(in the rows, 128 means zero)
The rows below fall into families. The same turns and mirrors carry the whole set onto itself and the rows of a family onto each other. For each named row, which other rows are in its family? Write them in the order they are listed.
These 30 rows form 5 families of 6 rows each.
Pimu: [111 160 103 127 130 134 103 116 140 136 169 118 131 121 141 158 168  93]
vebok: [128 145 139 152 165 153 131 112 138 128 152 134 151 111 143 144 142 115]
nibe: [142 166 118 121 121 169  97 118 111 127 174 140 140 151 131 136 149  85]
mebi: [147 146 137 136 176 153 118 115 139 124 150 140 137 114 155 155 130 115]
dadem: [107 165 126 131 135 153  89 114 143 137 180 115 141 121 141 148 161  93]
Misap: [135 147 141 141 173 143 123 117 133 129 164 137 143 119 154 145 129 117]
givul: [117 150 122 128 146 138  96 127 136 139 181 123 142 128 141 144 174  96]
Tozok: [153 134  99 115 145 157 102 122 152 116 152 116 102 124 116 130 144 123]
nalel: [120 162 111 133 137 131  99 119 152 138 182 131 132 127 144 154 165  90]
mit: [104 153 117 130 141 140 106 117 141 130 171 108 137 129 141 151 170  92]
bal: [137 135  99 127 139 162 111 128 147 113 143 119  89 132 121 130 139 119]
Bul: [143 150 104 112 136 166 103 127 153 124 149 116  94 117 116 131 125 121]
nul: [141 167 123 108 125 156 126 131 141 117 161 152 102 143 117 143 129 114]
vel: [139 163 122 119 120 168 116 121 152 135 159 144  90 140 121 150 124 114]
kagef: [137 167 117 130 125 164  89 112 117 125 179 140 144 141 141 124 139  84]
kon: [153 156 127 157 139 155 117 125 126 136 125 100 141 131 138 129 136 107]
botan: [131 167 128 131 116 154  87 114 122 126 169 143 134 152 122 144 153  84]
lovu: [134 161 124 115 120 154 130 116 150 133 149 160 104 143 120 146 133 110]
buku: [148 148 121 147 156 165 111 119 131 135 123  98 147 127 133 129 141 108]
Rup: [150 147 122 156 135 152 110 124 121 126 119 113 137 124 134 123 133 117]
sibon: [140 152 127 139 179 153 126 114 151 128 145 130 141 109 149 146 138 110]
golon: [149 129 100 114 135 168 105 120 151 120 167 111 104 135 117 139 138 124]
luv: [142 137 100 113 129 171 102 132 141 117 150 110 102 144 120 141 136 124]
fuf: [131 159 118 113 116 162 122 127 137 123 148 152 109 143 125 140 114 126]
goneb: [137 149 140 150 167 155 121 120 135 149 157 123 143 109 149 146 126 114]
Dos: [126 160 129 109 120 155 125 121 151 135 141 151 109 139 126 136 123 123]
duvi: [149 151 121 157 146 169 109 122 125 132 125 115 134 106 143 134 129 120]
temar: [135 174 121 122 115 166  87 127 121 136 177 137 136 134 136 151 151  84]
dabi: [134 169 121 137 118 149  91 112 123 136 181 149 147 144 136 135 138  91]
ronek: [153 146 115 147 157 156 116 119 114 133 127 114 137 119 125 123 131 117]

Which other rows belong to the same family as vel? dadem, Bul, goneb, duvi, temar
Which other rows belong to the same family as vebok? givul, bal, nul, botan, ronek
Which other rows belong to the same family as golon? Pimu, mebi, kagef, kon, Dos

